(in the rows, 128 means zero)
Where one turn sends some rows of the set: a few examples, then the rows asked:
k_844: [141 145 127 135 156 121 128 132 129 108 168 112 152  93 110 153]
k_793: [116 139 150 137 109 113 147  84 151 134 162 153 138 119 103 145]
k_624: [152 140 117 136 134 103 146 122 163  98 117 126 120 118 122 159]
k_74: [145 155 127 131 117 141 121 118 112 142 113 145 172 111 104 150]
k_189: [129 131 129 152 175 122  96 130 132 118 151 120 142 123 102 146]
k_119: [149 146 107 115 153 112 138  98 133 130 126 157 127 133 149 140]
k_747: [111 142 146 146 114 113 149  89 153 138 166 144 141 114 100 150]
k_742: [143 146 106 134 161 110 144 100 121 144 150 165 132 134 140 128]
k_221: [124 110 136 157 174 123 110 120 124 125 143 122 139 145 101 131]
k_238: [132 162 136 142 114 130 122 115 138 145 133 137 185 115 106 154]
k_177: [149 112 158 136 128  93 141 120 120 141 115 121 134 139  87 137]
k_30: [171 156 137 123 123 132 127 134 111 121 118 153 139 127 105 124]
k_358: [140 138 133 155 159 117 132  94 117 155 156 154 124 103 122 108]
k_415: [147 133 118 146 138 107 150 116 168 102 120 119 117 115 120 149]
k_547: [145 106 155 140 135  98 139 113 119 145 112 130 127 142  86 131]

k_844 moves to k_358
k_547 moves to k_624
And these:
k_189 moves to k_742
k_119 moves to k_238
k_415 moves to k_793

